Some points:
[-54.  65.  15. -19.   6.  -2.  -8.   4.  10.  23. -53. -13.  73. -15.  27.   9. -26.  -6. -11.  31.   5.   5.   9.  68. -21.  25.  40.  41.  27.  41.  43.   2.]
[ 41. -72.  27.  38. -12.   0. -21.  35.  13.  25.  56.  57.  51. -27. -11.  19.  63. -20. -76.  39. -66.  25. -66. -27. -91.  34. -67.   6.  40.  -9. -44.  -2.]
[ 23.  58.   6.  37. -43. -43.  36. -55.  22. -35. -12.  35.  65.  23.  44. -38.  25.   7.  20.   1. -36. -27.  36.  53. -13.  15.   1. -71. -60.  35.  14. -49.]
[-45.  22.   3.  43.  32. -32.  46.  -7.  45.  17.   2.   6. -25.  52. -34. -13. -37.  31.  31. -48. -34.  43.  45. -69. -56.  57.  64.  21.  39. -26.  -5. -16.]
[ 11.   1.  26.  18.  11.   3.  31.   6.  18.  14. -67. -20. -14. -26. -16.  11.  -8.  -7. -12.   4. -22. -15. -42. -39. -31.  24.  31. -31. -40. -13.  43.  47.]
[ 12.  29.  36.  10. -48. -34.  25.   2. -52.   9.  67. -32.  80. -18. -34.  33.   5. -64.  66. -49.  82.  71. -24.  40. -16.   5. -12.  24.  19. -85. -45. -30.]
[ 85. -67.  -8.  64. -39. -41.  35.  50. -68.  -9.  12. -30.  32. -39.  42.  47.  -5. -46.  60. -59.  81. -33.  31.   8.  -9.  52. -63.   0. -14.  67.  43.  41.]
[-46.  64.   2.   1. -16. -80. -38. -14.  57.  39.   9.  40.  89.  48.  -8. -79. -30. -41. -19. -30.  -4. -56. -33.  16.  -9.  22.  22.  13. -40.   1.  37. -44.]
[  69.   16.  -15.   26.   27.  108.   44.   20.  -20.   26.   70.    4.   -5.   32.    7.   22.   30.   18.  -36.   20.   14.  -21.  -71. -104.  -71.  -16.  -64.   54.    7.  -19.   47.   41.]
[ 21.  41. -20. -51.  -2. -33. -78.  44.  42.  50.  -1. -64. -45. -31.  70. -16.  26.   1.  43.   0. -56.  98.  27.   1.  39. -63. -20.   5.  -8.  11.  22. -18.]
[-34. -49. -23. -17. -43. -97.  57.  16. -37. -24.  32. -30.  -1.  12.  80.   3. -41. -43. -10. -73.  22.   5.  21.  -2.  43.  49. -76.   9.   7. -36.  75.  19.]
[ 99.   7. -42.   0.  28. -31. -31. -44.  27.  10.  73.  57. -68. -21. -28. -53.  -6.  -4.   1. -37. -38. -51.  52.   9. -11. -18.  47. -67.   9.  -2. -30.  43.]
[ 11.  59.  -6.  13. -59.  37. -58.  64. -48.  42.  14.  16. -96.  21. -31. -11.  22. -33. -50.  -4.  15.   7.  14. -26. -69.  57. -44.  63.  53.  51.  38. -57.]
[-33.   8. -34. -36.  -5. -24.  -3. -15.  37. -33. -26.  69. -74. -40. -33.  74.   5.  60. -46. -20.  27.  23.  26. -28. -33. -36.   3. -41. -89. -71.   6.  30.]
[  8. -10. -55.  73.  33.  41.  34.  -4.  30. -30. -77. -24.  -1.  56. -63. -93. 106. -42. -26.  11.  74. -25.  37.  39.  -6.  37. -21.  12.  33.  -6. -55.   8.]
[-37.  45. -38.  34.  72.  22.  -6.  -2. -57.   9.  42.  42. -16.  -6.  50.  23.  21.  54.  -5.  37. -51. -66.  69.  67.  30. -72. -18. -21.  14.  -2. -84. -23.]
[  32.  -32.   15.  -56.   62.  -32. -109.   23.  -20.    3.  -19.   -3.  -44.   -4.   91.  -13.  -15.   -7.    9.  -38.  -17.   41.  -31.    0.   28.  -23.   24.   28.   71.  -61.  -58.   18.]
[-39.  -9. -11.   5.  29.  12.  79.   0. -13. -14. -16. -60. -58. -17. -20. -81.  70.  72.  -6.  21.  34.  -4. -73. 119. -25.  26.   5.   1. -16.   4.  21.  29.]
[ 29.  39.  89.  19.  11. -29.  -7.  52.  41.   4.  -9. -11.  10.  30.  14.  27. -63.  66.  35. -30.  39.  -8. -68.   0.  -1.  14.  -6. -27.  29.  27.   0. -63.]
[ 13.   4. -11. -60. -20. -14. -67.  68.  22. -63. -46.   9.   7.   3.  21.  32.  36. -22.  44.  12. -76.  18. -46. -47.  66. -39.   0. -34.  67. -38. -20. -53.]
[-28. -60. -36.  21. -10.  10.  42.  -4.  45.  25. -62. -38. -62.  43. -46. -31.  50.  22.  -9. -21.  16.   2.   4. 105.  -1.  50.  21. -27. -58.  26. -71.  36.]
[  -8.   -7. -100.  -38.   55.  -47.  -87.   -8.   -4.  -29.   37.  -50.   44.  -73.   16.   25.  -15.  -10.  -20.   24.  -29.   41.  -42.  -30.   36.   35.   22.  -45.   81.  -38.    6.   -1.]
[ 66.   3. -29. -38.  -5.  27. -63. -80. -78.  22. -49.  -3.  19. -53.  47.  -1.  33.   6.  -5. -60. -26.  69. -29. -36.  58. -49.   8.   2.  10.  -9.  45. -17.]
[-53. -70. -30.   1. -10.   5. -20.  33. -14.  19.  -1.  30. -14.  36. -54.  54.  58. -11.  -1.   7. -35. -75.  10.   7.  29. -49.  44. -22.  12. -55.  -4.  -2.]
[-26. -52. -24.   3. 108. -30. -16.  -3.  54. -11.  23.  35.  -1. -40. -30.  59.  43.   9. -52. -47. -37. -61. 107. -25. -27. -91. -51.  42. -18. -33. -29. -24.]
[ -22.   33.   22.   23.   36.  -29.   -4.   39.  -35.    4.    2.    0. -109. -123.  -56.   33.   13.  -20.  -47.   42.   -5.  -69.   25.   12.   15.  -28.   23.   -4.  -29.   -7.  -59.  -34.]
[ -16.  -19.   69.  -41.   -3.   16.   43.  -43.  -31.  -15.  -49.  -34.   15.  -34.    0.   16.  -37.  -41.  -57.  -22.   18.   32.  -35.  -34.  -15.   20.   24.  -21.   36.   35.   20. -122.]
[-43.  21. -46.  34.  39. 102. -45.  23. -28.  34.  32.  64.  -9.  11. -34.  66.   6. -41.   6. -22.   9. -11. -33. -42. -19.   6. -96.  92. -20.  -1.  44.  28.]
[  32.   -8.  -41.    2.   -2.   60.  -35.  -42.  114.   31.   30.   18.  -44.   38.   -6.    1.  -14.   41.  -64.  -16.   41.   10.  -56.  -20.  -56.  -43. -127.  -13.   42.  -16.  -12.    8.]
[ -9.   4. -52.  72.  -4.  27.  -1.  25. -26.   7.  41.  31. -47.  12.  15.  12.   3.  36. -65.  17. -59.  31.  -2.   0.  29. -14.  14. -35. -94. -75. -47. -72.]
[  3.  41.  54. -68.  30.  17.  -2.   3.  -3. -58.  -7. -69.  60.  36.  30.  16. -36. -10.  28. -17. -49.  35.   9.  18. -28. 115. -13. -18. -10.  30.  12.  19.]
[ -70.  -18.  -33.   14.   40.   44.   80.   -5.  -29.   31.  -26.   33.  -18.   17.    3. -102.   47.    3.   -1.    2.  -36.  -69.  -67.   41.  -17.   82.    3.   -8.  -10.  -23.  -24.   46.]
[ 23.  -5.   1.  -4.  33.  13. -44. -26. -21. -73.  38.  -3. -50.  49. -23.  78.  39.   5. -40.  86.   6. -46.  62.  22.  50.  11.  17.   4. -83. -31.  11. -38.]
[ 28. -40.   1.  29. -10.  25.   1. -33. -21.  62. -46. -16.  70.  29.  21.  64.  -5.  77.  38.  32. -11. -10.  22.  -3. -20.  37.  25. -26.  44. -14.   5.   9.]
[-13. -75.  12.  54. -48. -71.  33. -66.  -9. -77.  38. -43. -16.  -8.  24.  -1.   3.  48.  83.  -9.   9.  27. -14. -56.  24.   7. -32.  32.   8.  34.  70. -12.]
[-84.  19.  55.  59. -62.   7.  42. -43.  30. -38.  23. -38.   7. -19.  47. -16. -28. -66.  39.   7.  43.  32.  16. -40.  49.  -5. -45. -41.  83.  24.  22.  46.]
[-31.  36.  59. -21. -21.  -7. -43. -91.  -7.  -2.  23. -35.  35. -25.  22. -87. -43.  18.  -4. -28.  37. -31.  -1.  51. -18.  22.  35.  43. -53.  25.  -7.  -3.]
[ -2.  23. -53.   9. -84. -45.  17.  11.  -2. -32.  56.   0.  36. -74.  15.   0. -23.  -9.  94.   5.  84.  -3. -28. -21. -15.  57. -55. -49.  55.  59.   9. -22.]
[  -6.  -40.  -35.  -67.  -13.   -5. -115.    2.  -19.  -29.   61.  -21.  -43.  -19.  -16.  -14.  -11.  -11.   68.  -29. -108.   21.  -29.  -31.  -32.  -72.    3.   21.   -7.   25.   -1.   14.]
[-53. -63.   8.  -1. -34.  80. -28.  11.  10.  67.  -2.  45. -40.  12.  25.  41. -16. -78.  11.  12.  -2.  16. -21. -24. -75. -30. -90. -62. -14.  20. -15. -14.]
[ 21.  47. -56. -37. -42. -23. -13.  87.  37.  -8.  -5. -28.  49.   7.  35.  11.  22.  19. -98.  10. -17.  -7.  12.  -1.  49. -25.  50.  35. -32.  53. -16.  51.]
[ 25.  23.  22. -46.  -9. -68. -36.  -1.  -4.  44. -48.  17.  17. -15. -52. -39. -76.  47. -10.  67. -15. -77.  40. -22.  45. -40. -37.   0. -57. -26.  -5.  48.]
[  43.   17.  -18.   -8.   21.   19.  127.   10.  -41.   10.  -41.  -49.   16.    6. -115.  -52.   64.    9.    9.   16.  -20.  -31.  -27.   83.  -18.  -32.  -57.   -8.  -10.  -22.  -23.   13.]
[ 26.  70. -10. -40. -30.  10.  40.  -2.  -9. -98. -36.  91. -18.  12.  39.  21. -32. -17. -44. -23. -13. -31.   8.  17.  46.   2.  37.  53.  16. -16. -37.  53.]
[ 34.  -8. -26. -18.  -3.  -2. -77.   3.  -5.  -9.  11. -11. -20. -13.  19.  38.  -6. -23.  43.  -3. -60.   7. -83.  -5.  79. -56.  34. -27.  38. -17.  22. -13.]
[ 13.  22.  19.  96.  36.  41.  10.  15. -18. -33. -54.  40.   4.  22. -61.  33. -80.   4.  28.  -8. -35.  89. -19. -13.  29.  20.   1.   9. -17.  48. -47.  32.]
[  4.  -4.  42. -39. -27.  64. -26.  48.  66.  20.  30. -42.  19. -32. -22. -49.  20.  30.   5. -16.  36. -39.  23. -49.  74.  11.  78.  11. -17. -50. -40. -10.]
[-11.  -8.  44. -20. -50.   9.   4.  -8. -21. -64. -41.  52.  10.  13. -33. -66.  -6.  52. -54.  20.  23.  28.  92.  31. -22.   8.  -5.  40.   7. -47.  74. -21.]
[ 26. -13. -23. -57.  71. -37.  13. -23.  50.  23. -16.  77. -15. -36.  36. -14. -37.  11.  42.  96.   5.  14.   9. -34.  76.  27.  24.  70. -32.   2. -44. -39.]
[ 17.  24.  66. -41.  67. -20.  -6.   9. -28.  41.  18.  91. -51. -20.   5. -16.  27. -19.  18.  10.  14.  28.  38.   2.  35.  41.  55. -70. -29. -10.  36.  76.]
[  -1.  -91.   17.  -26.  -83.  -19.   67.   73.  -17.    3.   95.  -79.   -9.   35.   55.  -20. -101.  -55.   17.  -17.   34.   -4.   43.    3.   34.    1.  -31.    4.   25.   12.   16.   25.]
[-17.  51.  17.  12.  20.   2.  26. -16.  29. -25.  24. -26.  47.  54. -39.  40. -45.  -2. -42. -47.  25.  32.  39.  51.  31. -14.  75. -30.  31.  84.  59.   6.]
[ 10.  13.  16.  26.  47. -22.  23. -17. -15.  20.  25.   0. -34.  82.  37.  42.  37. -67. -12.  86.  55. -16. -66. -44. -92. -89.  20.  24.  28.  12.  45. -17.]
[-17.   7. -34.  69. -35.  13.   0. -16. -32.  31. -68. -14.   0. -16.  21.  14. -66.  13. -12.  23. -42.   1.  53.   6. -55. -46.  65.  -2.  37. -34.  32.  29.]
[-26.  49.  17. -32. -10.  21.   0. -23.   4. -27. -22.  21.  84.  39.  42. -47.  20.   3.  29.  18.  50.  58.  59. -47. -21. -18.  17.  11. -86.  23. -38.  60.]
[ 11.  33.  57. -11. -50.  19.  38. -89.  27.  66.  21.  16. -50.  33. -32.  99.  41. -32. -29. -28. -43.  -7. -27.  -5.  -4.  34. -80.  50.  44.  42. -57.  26.]
[-53. -15.  77.  31.  23.   2. -16.   7. -71.  27.  14.  44.   7.  20. -32. -25.  37.  13. -41. -43.  45.  25.  -1. -50.  23.  36.  13. -52. -30.   0. -34.   6.]
[  1. -10.  39.  -6.  32.  16.   9.  -8.  78. -11. -27.   0.  76. -36.  56. -26. -21. -63.  19.  -1.  -6.  -3.   8.  67.  29.  31.  16.  49. -52. -21.  51. -60.]
[-26. -54. -51. -70.  30. -40.   2. -16. -15.  -7.  19.  37.  12.  20. -13. -35. -38.  36. -24.  26.  19.  22.   0.  29.  27. -30.  91.  58.   5.  54. -30.  11.]
These points spread out most along one direction. Take the direction at right angles to it along which they spread out most. Then take the direction at right angles to both along which they spread out most. Go by this last direction. How far along it is each point below, from 0 to 99? 50 is the average, and the first point above lies past it. One standard deviation of the points above along it is 16.
[ 66.   3. -29. -38.  -5.  27. -63. -80. -78.  22. -49.  -3.  19. -53.  47.  -1.  33.   6.  -5. -60. -26.  69. -29. -36.  58. -49.   8.   2.  10.  -9.  45. -17.] 55
[ -2.  23. -53.   9. -84. -45.  17.  11.  -2. -32.  56.   0.  36. -74.  15.   0. -23.  -9.  94.   5.  84.  -3. -28. -21. -15.  57. -55. -49.  55.  59.   9. -22.] 39
[-37.  45. -38.  34.  72.  22.  -6.  -2. -57.   9.  42.  42. -16.  -6.  50.  23.  21.  54.  -5.  37. -51. -66.  69.  67.  30. -72. -18. -21.  14.  -2. -84. -23.] 58
[ 17.  24.  66. -41.  67. -20.  -6.   9. -28.  41.  18.  91. -51. -20.   5. -16.  27. -19.  18.  10.  14.  28.  38.   2.  35.  41.  55. -70. -29. -10.  36.  76.] 64
[-11.  -8.  44. -20. -50.   9.   4.  -8. -21. -64. -41.  52.  10.  13. -33. -66.  -6.  52. -54.  20.  23.  28.  92.  31. -22.   8.  -5.  40.   7. -47.  74. -21.] 62
[-26.  49.  17. -32. -10.  21.   0. -23.   4. -27. -22.  21.  84.  39.  42. -47.  20.   3.  29.  18.  50.  58.  59. -47. -21. -18.  17.  11. -86.  23. -38.  60.] 65
[-84.  19.  55.  59. -62.   7.  42. -43.  30. -38.  23. -38.   7. -19.  47. -16. -28. -66.  39.   7.  43.  32.  16. -40.  49.  -5. -45. -41.  83.  24.  22.  46.] 41
[ 21.  41. -20. -51.  -2. -33. -78.  44.  42.  50.  -1. -64. -45. -31.  70. -16.  26.   1.  43.   0. -56.  98.  27.   1.  39. -63. -20.   5.  -8.  11.  22. -18.] 61
[ 13.  22.  19.  96.  36.  41.  10.  15. -18. -33. -54.  40.   4.  22. -61.  33. -80.   4.  28.  -8. -35.  89. -19. -13.  29.  20.   1.   9. -17.  48. -47.  32.] 47
[ 10.  13.  16.  26.  47. -22.  23. -17. -15.  20.  25.   0. -34.  82.  37.  42.  37. -67. -12.  86.  55. -16. -66. -44. -92. -89.  20.  24.  28.  12.  45. -17.] 25
[ 26.  70. -10. -40. -30.  10.  40.  -2.  -9. -98. -36.  91. -18.  12.  39.  21. -32. -17. -44. -23. -13. -31.   8.  17.  46.   2.  37.  53.  16. -16. -37.  53.] 65
[  1. -10.  39.  -6.  32.  16.   9.  -8.  78. -11. -27.   0.  76. -36.  56. -26. -21. -63.  19.  -1.  -6.  -3.   8.  67.  29.  31.  16.  49. -52. -21.  51. -60.] 69
[ 34.  -8. -26. -18.  -3.  -2. -77.   3.  -5.  -9.  11. -11. -20. -13.  19.  38.  -6. -23.  43.  -3. -60.   7. -83.  -5.  79. -56.  34. -27.  38. -17.  22. -13.] 54
[-39.  -9. -11.   5.  29.  12.  79.   0. -13. -14. -16. -60. -58. -17. -20. -81.  70.  72.  -6.  21.  34.  -4. -73. 119. -25.  26.   5.   1. -16.   4.  21.  29.] 53
[ 23.  58.   6.  37. -43. -43.  36. -55.  22. -35. -12.  35.  65.  23.  44. -38.  25.   7.  20.   1. -36. -27.  36.  53. -13.  15.   1. -71. -60.  35.  14. -49.] 68
[ -9.   4. -52.  72.  -4.  27.  -1.  25. -26.   7.  41.  31. -47.  12.  15.  12.   3.  36. -65.  17. -59.  31.  -2.   0.  29. -14.  14. -35. -94. -75. -47. -72.] 50
